[ 79  33 -32  44] -> fite
[ 70 -12  -2 -67] -> daled
[ 78 -59  33 -50] -> tato
[-67  33 -48  42] -> Gini
[ 75 -39  51 -40] -> puvik
then: [-39  51]
[-40]
where: [42]
Gini, 3
where: [-39]
puvik, 1
then: [-67  33]
[-48]
q: [-67  33 -48]
Gini
where: [78]
tato, 0

[  3  14  -5   4   1  21  21  -7  13  -9  -8  24   2 -10  22 -13 -15 -20
  18] : soli
[  9   3  14  -3   4   1  21  -7  13  -9  -8  24   2 -10  22  -5  -5   1
   2] : Gini
[-10   9  -2  -4  83 -31   9 -41   9 -65   5   3  40 -43  -6 -36 -55  13
  40] : Mifon
[ -1  10  19   6   0  -3  12   2  14  10 -10   9  -2  -3  19 -10   2   0
  13] : Lam
then: [ 3 14 -3  4  1 21]
[-7]
q: [  3  14  -5   4   1  21  21  -7  13  -9  -8  24   2 -10  22 -13 -15 -20
  18]
soli
q: [-10   9  -2  -3]
Lam
where: [-13]
soli, 15
where: [6]
Lam, 3
q: [  9   3  14  -3   4   1  21  -7  13  -9  -8  24   2 -10  22  -5  -5   1
   2]
Gini

[ 15  14 -21 -14 -16  31   9  18 -10  -8 -14  -8  -3 -30  24  -2  -8 -17
  16  42 -12 -44  17  10 -17 -12 -38  -3  27 -10  -4  14  21 -31  -3  -7
 -46 -29 -54  60 -36  43  33   8 -49  38  43 -73  31] : Gini
[  0  -2 -12   9  -4  -7  -2  19   8   9   8  10  -2   4  -1   5   8  13
  -4 -16  -6   3 -10  -2   3  -8   5  -6  -5 -16 -44  39  34  52  53 -43
 -46 -43 -37  40 -47  46  44  50  62  46  52 -40  27] : puvik
[ 15  14 -21 -14 -16  31   9  18 -10  -8 -14  -8  -3   2  11 -22 -16  15
   5   9 -45  13  17  10 -17 -12 -21  -3  27 -10  -4  14  21 -31  -3  -7
 -46 -29 -54  60 -36  43  33   8 -49  38  43 -73  31] : daled
[ 10  10 -33   4 -15  18   8   5   7   6  -2   9  -4 -22  15 -45   5   2
  11   9 -16  13   1   5 -11 -17 -12 -16  13  -7 -21  25  40  32  52 -49
 -85 -49 -51  51 -43  46  37  24   4  38  60 -60 -16] : loni
then: [ 2 11  9]
[-16]
then: [-17 -12 -16  13  -7 -21  25  40  32]
[52]
q: [ 15  14 -21 -14 -16  31   9  18 -10  -8 -14  -8  -3 -30  24  -2  -8 -17
  16  42 -12 -44  17  10 -17 -12 -38  -3  27 -10  -4  14  21 -31  -3  -7
 -46 -29 -54  60 -36  43  33   8 -49  38  43 -73  31]
Gini
q: [-22  15 -45   5   2  11   9 -16]
loni
then: [25 40]
[32]

[-13  -1  -7 -29  -2   9 -18] -> Gini
[-63 -14  -5   2 -15   8 -11] -> fite
[-88 -35  12  25 -25   4 -20] -> zapum
[  5 -17   0 -13 -31   1 -25] -> Mifon
[-50   9  -6   4 -17   0 -13] -> Lam
then: [-88 -35]
[12]
q: [  4 -17   0 -13]
Lam

[ 36  43  39 -30 -10  38 -22  31] : zapum
[ 13   9  -4  -5  10  14 -12 -25] : puvik
[ 11  15 -13  -3  14  -7 -17  16] : Mifon
[ 14 -12  -4  -2  80  67 -48  -2] : tazen
[ 44  45   8 -14  30  15  -6   3] : loni
[ -2   2 -15  19 -34 -25  24 -23] : daled
[  2   9 -10  15  13  -1  -2  -1] : tene
[-20 -24 -70  69 -78 -72  14 -17] : Gini
[ -4   8  10  14 -12  -4  -5   5] : tato
[-56 -53 -59  54 -34 -49  42 -44] : soli
[  2   9 -10  -5  13  -1  -2  -1] : fite
[ 13   9  -4  -5  10  14 -12  17] : Lam
q: [ 13   9  -4  -5  10  14 -12  17]
Lam
q: [ 14 -12  -4  -5]
tato
q: [-53 -59  54 -34 -49  42]
soli
q: [ -2   2 -15  19 -34]
daled
where: [-13]
Mifon, 2
q: [-10  38 -22]
zapum

